In the rows, zero is written as 128.
One turn moves each row of this set onto another row. After a few examples, where does it send each row asked below?
zufig: [117 124 151 112 111 119  98  97 147 135 130 111]
sifu: [122 152 118 116  98 134 132 109 142 107  90 141]
sero: [143 159 166 123 105 163 108 134 134 134  92 140]
mak: [122 157 133 123  78 138 127 130 118 179 139 125]
Miz: [123 116 109 154 120 155 130 150 150 147 125 137]
Rin: [166 126 118 113 122 140  98 124 132 145 124 162]
bolav: [126 124 118 144  95 152 138 134 163 141  94 135]
Bagiv: [119 143 122 157 137 148 124 157 128 136 138 142]
kipu: [128 154 143 136 128 172 105 162 119 137 127 133]
seni: [121 119 149 115 117 115 110  98 154 143 132 112]
Tefe: [139 152 155 132 135 163  99 155 118 141 128 139]
tof: [115 126 144 108 113 112  99  98 140 137 135 108]
til: [128 132 136 145 122 162 120 119 152 110 110 156]
Tur: [131 170 128 108 124 135 105 157  98 143 127 124]
sed: [119 120 142 114 122 110 108 103 147 145 141 110]
kidal: [119 123 143 111 116 109 111 100 150 144 135 110]
fotar: [126 153 146 127  72 148 129 122 130 176 127 129]
tisek: [114 122 145 113 122 116  95 103 140 138 141 109]
rasam: [127 146 151 138  84 157 125 128 131 177 138 135]
gor: [117 130  87 134 115 131 135 154 133 149 128 123]
fodul: [121 171 119 112 117 147 112 161 102 138 124 119]
vupa: [124 175 133 106  90 148 121 141 119 131  91 120]
lipiz: [126 143 144 158 110 160 131 134 153 128 101 149]
Zan: [116 155  92 110 120 119 126 130 116 115 124 133]
semu: [112 164  97 127 115 118 135 149 114 135 123 126]
zufov: [118 120 153 118 120 122  95 100 146 136 138 114]
gevo: [118 164 122 127  88 130 144 127 139 126  85 134]
ris: [167 129 122 108 109 138 103 116 139 142 109 162]
supi: [121 117 148 117 123 117 106 101 152 145 140 112]
zupe: [131 159 156 130 101 175 115 143 135 131  94 135]
medez: [118 137  95 124  90 129 143 137 145 143  98 122]
Nelot: [124 149 139 135  91 148 122 136 119 179 150 128]
muso: [162 133 107 103 119 128 100 126 124 146 126 155]
Mer: [164 137 110  98 105 127 105 117 130 144 111 155]
nepum: [135 175 139  99  95 134 115 137 113 134  91 124]
konap: [121 136 110 138 146 146 115 141 126 118 143 146]

bolav goes to medez
Bagiv goes to lipiz
Now these:
Mer goes to muso
zufig goes to tof
sed goes to supi
Nelot goes to rasam
vupa goes to fodul
Tur goes to Tefe
konap goes to til

One turn moves each row of this set onto another row. After a few examples, where does it send each row asked below?
Vogu: [158 133 108 134 110  80 158 177 143  96  69 151 129 116 142 133 144 148
 134 152 157 121 149]
Bet: [170 118 136  96 117 122 181 171 124 107 103 118 113 122 161 133 146 162
 119 123 165 134 157]
vir: [161 129 157 137 123 127 131 132 132  93 113 115 119 166 155  96 141 145
 110 150 160  96 128]
pegad: [160 135 105 139 106  75 156 170 143 102  72 153 128 122 144 138 144 148
 137 149 159 133 152]
Rilen: [167 149 139 127  98 113 174 166 142 121 100 104 108 105 181 154 127 105
 118 117 168 154 121]
Bitus: [173 148 188 154 139 140 168 148 137 108  93 115 117 135 189 152 138  88
 124 139 163 132 153]
Kope: [172 154 174 167 139 123 146 137 128 117  81 107 121 151 175 162 125  86
 124 148 147 137 150]
fumi: [171 144 137  97 122 136 181 175 129  99 103 125 118 112 173 125 153 166
 138 139 162 123 152]
sifo: [151 157 125 177 129  86 140 150 126 118  93 113 138 171 150 139 119 130
 143 156 117 132 142]
gudaz: [162 139 164 131 129 120 117 136 128  86 117 119 138 152 162  98 142 147
 131 155 153 102 131]
Zed: [160 120 164 131 123 117 128 131 132  87 115 108 128 161 155 101 136 146
 109 146 160 104 138]
kituf: [168 132 105 112 111 118 178 185 127 104 110 123 106 119 153 116 148 167
 131 137 149 127 144]
kamip: [153 160 107 169 121  88 146 168 126 118 102 122 138 145 138 119 123 148
 148 156 119 129 133]
Nezef: [151 159 128 175 131  86 138 151 127 114  93 113 143 167 153 139 119 130
 146 159 118 133 145]
debol: [157 138 106 135 111  84 160 177 144  97  68 153 128 117 143 132 147 148
 136 154 157 119 146]
lazeg: [178 122 176 139 132 139 185 155 134  99  88 128 101 122 176 143 142  93
 109 127 171 127 142]
potab: [160 140 101 143 106  82 157 171 143 105  70 158 122 125 145 135 147 147
 136 152 158 128 145]
Pefez: [157 134 104 136 110  82 160 176 143  99  67 153 126 120 141 132 146 147
 132 152 157 119 146]
vemub: [163 131 150 140 125 123 122 134 123 100 113 124 119 168 154  98 145 142
 116 149 154  97 119]
mukal: [153 149 106 169 119  82 147 165 124 120 102 119 136 150 133 123 119 147
 141 149 120 134 135]
Bom: [166 157 169 180 133 126 140 140 132 119  83 111 122 164 173 161 129  93
 129 148 143 133 139]
fulu: [165 130 108 118 112 106 187 190 125 102 113 115 118 119 148 115 138 163
 127 136 149 138 145]
Nup: [165 142 110 118 114 112 187 192 127  99 114 117 121 113 153 112 140 164
 136 143 147 133 144]
zutik: [178 137 175 140 135 148 185 157 137  96  88 132 101 119 181 139 146  95
 118 136 169 120 138]
zir: [177 129 183 135 135 138 182 156 138  91  91 125 111 113 181 142 141  96
 120 133 169 128 147]
bis: [166 160 174 177 135 125 139 141 134 113  84 110 128 158 176 160 128  95
 135 151 142 135 144]
vuse: [159 140 170 128 119 103 169 170 130  76 131  98 128 104 162 103 133 112
 128 143 149 118 117]
siv: [167 167 143 126 101 120 173 170 146 114 102 107 116  96 190 150 130 107
 133 127 166 149 122]
zames: [161 145 106 141 108  81 155 172 145 100  71 156 128 118 148 134 147 149
 143 156 157 129 150]
niv: [171 134 123 105 117 140 186 173 124 115  98 131  99 130 163 125 156 161
 119 132 165 118 140]
rivap: [166 152 173 177 133 120 139 139 132 115  84 107 126 161 172 164 126  94
 128 145 142 139 145]
buzo: [168 165 132 133  99 126 177 170 143 125  98 112 102 108 185 149 135 105
 123 125 167 143 111]
niro: [168 136 110 110 112 117 177 185 128  99 111 121 112 114 156 116 148 168
 137 139 148 129 147]
mib: [165 138 102 122 113 115 189 191 124 106 111 119 113 121 149 111 141 162
 129 140 148 131 138]
Feb: [160 135 165 132 125 125 128 134 135  83 116 112 131 156 161  96 140 147
 119 155 159  98 135]
Sura: [161 157 153 175 140 117 145 133 128 118  83 112 123 168 173 165 114 101
 128 146 136 138 148]
feku: [174 149 181 160 138 145 170 148 135 115  91 120 108 142 186 150 141  87
 119 139 164 127 145]
laro: [152 162 125 178 132  89 140 151 127 116  92 116 139 169 152 138 120 131
 145 160 117 129 141]
ruzaz: [161 149 151 142 117 121 175 170 127  93 125 113 103 121 158  95 143 108
 118 146 150 103  95]
rov: [160 162 159 172 142 117 144 134 130 113  85 110 130 163 177 165 113 104
 136 150 135 138 153]
Buluv: [152 153 114 165 120  80 145 167 127 113 105 117 145 142 137 123 118 149
 149 152 119 137 141]
zafud: [162 116 162 131 125 107 118 131 123  93 116 113 131 162 151 105 136 143
 114 140 154 111 135]
tiran: [172 158 170 169 138 129 148 138 127 119  80 109 115 153 174 159 128  85
 122 150 147 132 145]
Siza: [172 161 174 168 141 128 147 139 129 115  81 109 121 149 177 160 127  86
 128 152 147 133 148]
maku: [160 117 156 135 113  98 173 165 122  95 126 100 106 125 147 107 131 107
 102 127 151 122 110]
rif: [173 138 183 156 136 136 169 146 134 114  92 114 110 141 183 155 136  86
 115 132 165 134 151]
puda: [161 168 154 175 142 124 146 135 129 117  82 115 123 166 177 161 117 102
 135 154 135 132 146]
Bana: [168 128 109 109 111 112 177 183 127 101 111 118 111 117 152 118 145 168
 131 133 149 132 151]

Bom goes to bis
vemub goes to gudaz
feku goes to Bitus
Now these:
buzo goes to siv
zames goes to pegad
Nup goes to fulu
zir goes to lazeg
puda goes to rov
vir goes to Feb
niv goes to fumi
Siza goes to Kope
Buluv goes to mukal
sifo goes to laro
ruzaz goes to vuse
niro goes to Bana
debol goes to Vogu

One turn moves each row of this set onto another row. After a few examples, where does it send each row asked below?
tuz: [117 101 136 133 144 136 129 179 103 153 139 115 136 172 121 161  88 105
 181  87]
Vefan: [146 134 139 138 141 126  99 172 157 194 124 135 143 170 155 153 110 110
 194 104]
rubu: [100 120 144 129  93 135  98 133 128 160 158 113 176 177 130 129  93 103
 161 135]
zifen: [143 102 137 156  81 142 119 139 113 142 127 134 139 181 146 127  95 102
 158  76]
rer: [ 90 133 132 147 109 126  83 143 146 174 139 135 164 163 145 144 100  97
 141 133]
bemor: [124 116 107 132  86  96 141 163 154 157 109 110 114 186 144 154 115  88
 168  88]
Turo: [129 136 105  89 131 136  87 154 140 161 104  99 143 151 126 147  98  96
 186 104]
zode: [130 136 112 112 148 136 106 170 150 137 120 105 114 147 126 169 103  91
 169 128]
Lugus: [114 149 145 100 138 137 130 162 152 147 144 144 159 169 103 131 116 120
 186 112]
bufid: [137 146 110 122  88  90 140 141 167 160 122 109 144 170 136 133 129 102
 174  78]
Nav: [153 139 127 111 128 137 107 159 142 148 139  80 130 142 111 137 101 102
 196 121]
Gulu: [156 138 143 168  95 133 116 138 156 146 131 154 136 166 157 128 118 108
 151  97]
sis: [113 120 143 163 116 126 105 141 129 155 167 109 159 163 150 156  95  97
 144 133]
nuzo: [113 132 134 137  89 143 122 140 140 125 122 167 140 172 124 119 109 106
 142  89]
zini: [117 135 117 138  88  96 156 162 151 142 132 106 117 163 106 131 118  98
 165  86]

zifen goes to Gulu
Nav goes to zode
Now these:
bufid goes to zini
tuz goes to Vefan
rubu goes to sis

One turn moves each row of this set onto another row. After a few examples, where does it send each row asked below?
lud: [130 115 123 147 150 123 149 131 133  60 153 144 116 136  89 121 119 130
 116 114 133 138 128 121 166 128 148]
kogi: [121 139 121 114 164 102 131 169 126 108 120 109 105 136  89 139 134 123
  95 138 141 115 146 145 124 142 138]
bar: [135 119 102 151 120 135 101 119 103 101 117 119 103 112 156 124 137 128
 118 160 119 123 153 143 174 102 156]
kem: [139 129 111 144 143 103 153 144 131 121 149 129 119 150  95 121 136 137
  89 118 107 140 144 149 124 158 138]
kosa: [128 140 125 145 136 107 109 105 122 117 160 124 108 128 180 142 120 130
 120 158 140 134 127 105 137 112 125]
ler: [124 109 127 151 120 137  98 130 106 135 110 131 119 148 136  99 174 123
 119 147 145 125 146 115 142  92 163]
gufer: [ 95 125  87 179 147 125 105 137 123 117 106  94 120 113 131 108 133 159
 142 143 126 102 127 116 127 110 147]
lukir: [129 130  99 146 126 121 129  90 149 129 117 116  83 157 119 148 124 130
 151 139 145 128 124  91 145 113 130]
dotus: [111 109 116 134 167 121 148 152 130  88 135 145 123 130  84 163 130 153
 127 159 136 111 153 135 143 126 146]
fino: [ 98 136  84 184 139 107 109 131 124 114 123  96 118 107 135 110 142 156
 130 130 120  95 116 117 124 128 146]
luvib: [148 142 107 151 130 116  81 122  92 131 126 116 139 121 115 120 125 153
 113 139 132 125 143  90 122 105 149]
muzun: [141 133 115 139 137 126 131 138 135  70 145 153 132 129  77 117 127 116
 107 112 116 118 135 117 158 133 140]
napu: [129 111  83 153 138 103 116  98 130 116 107  85 123 157 103 134 151 136
 142 147 130 108 145 114 170  98 127]
zupag: [127 137 109 166 135 108 129 172 128 110 140 135 133 139  82 126 142 117
  89 140 124  95 117 139 137 143 133]
mened: [ 90 123  90 161 129 125 129 120 144 129 122 127  94 121 159 122 168 137
 108 133 147 134 147 122 130 106 145]
Fepo: [120  94 107 151 167 119 148 138 131  85 136 150 133 135  92 150 115 132
 120 155 130 120 154 147 146 137 117]
kezer: [148 143 121 153 139 120  91 111  96 120 135 110 117 139 133 125 139 160
 130 127 145 139 147  79 118 121 142]
sagi: [119 112  87 166 134 123 129  95 136 118 109  90 128 163 119 122 148 137
 143 154 126 120 144 121 174  88 131]
mir: [124 114 104 112 153 107 152 139 142 103 156 156 138 139  99 135 119 134
 128 147 112 106 119 126 156 137 155]
Non: [131  97 140 150 125 123  97 121 102 136 115 136 133 154 126  97 151 124
 116 134 136 139 158 119 119 101 151]
pidu: [141 142 108 156 143 109 155 137 116  98 150 132 123 162  97 122 137 122
  70 121 127 133 139 144 139 143 146]
Tuno: [ 86 118  98 164 128 118 134 122 144 134 118 122  91 120 152 112 149 142
 119 118 123 127 142 132 104 126 147]
kaz: [138 147 115 141 116 103 100 102 125 122 154 111 112 122 153 140 100 119
 114 151 124 127 113 106 158 105 136]
dag: [114 113 119 117 171 106 157 144 141 104 153 144 129 138  94 144 135 151
 134 162 134 115 130 132 145 125 156]
pon: [148 137 126 153 128 118  81 111  96 122 127 129 137 132 110 118 132 139
 126 123 136 124 139  80 117 117 151]
fem: [104 121 102 125 163  96 137 157 144 107 138 115 156 134  79 135 149 129
  97 134 136 114 149 133 145 125 119]
ziro: [128 111 114 160 113 127 108 105 115 114 120 110 106 124 149 132 116 113
 100 157 118 146 153 152 168  98 134]
Dufu: [113 107 139 153 154 127 149 139 133  70 153 137 133 157 104 118 121 117
 120 130 137 128 119 129 165 126 146]
Rud: [136 124  82 136 139 112 114 103 112 116 114  85 122 158 134 122 154 144
 146 148 129 116 141 112 179 102 150]
fibo: [122 119 103 127 127 108 129  93 148 134 110 112  89 169 117 154 136 118
 146 135 143 120 138 100 143 115 128]
Bop: [110 136  90 170 143 113 106 133 109 116 126  82 101 125 152 121 136 161
 144 139 129 112 117 112 136 135 150]
katus: [125 110 136 141 127 127 101 124 102 158 109 131 124 147 136 110 136 122
 109 146 141 141 151 123 114 101 154]
siro: [ 89 127  99 147 140 127 133 115 152 142 117 125  98 118 148 113 138 147
 128 127 134 137 139 113 104 115 150]
figib: [117 144 110 112 162  94 135 169 133 106 137 108 133 138  92 132 145 135
  84 132 130 111 151 136 134 119 138]
lida: [129 104 149 147 158 116 138 141 134  89 152 135 138 165 104 106 119 110
 115 128 122 135 132 144 142 137 122]
zitu: [119 121 104 144 132 119 118 101 136 126 112 123  85 160 139 156 142 115
 132 146 171 129 144  94 142 107 120]
votot: [128 104 114 157 126 113 105 108 112 104 131 118 113 110 152 132 118 120
 110 166 113 127 151 156 170 100 132]
zasov: [119 117 113 103 153 103 137 165 137 114 122 118 108 140  83 143 121 125
 123 123 127 117 135 137 135 155 139]
Vok: [146 137 113 163 138 106 141 161 112  97 146 130 115 166  95 120 127 113
  82 131 132 109 115 139 142 139 144]
suru: [129 139 118 133 120 103 108  98 126 114 158 131 110 111 161 150 103 118
 119 152 116 122 124 114 151 113 139]

ler goes to mened
votot goes to Non
Now these:
siro goes to lukir
kem goes to zasov
lud goes to Vok

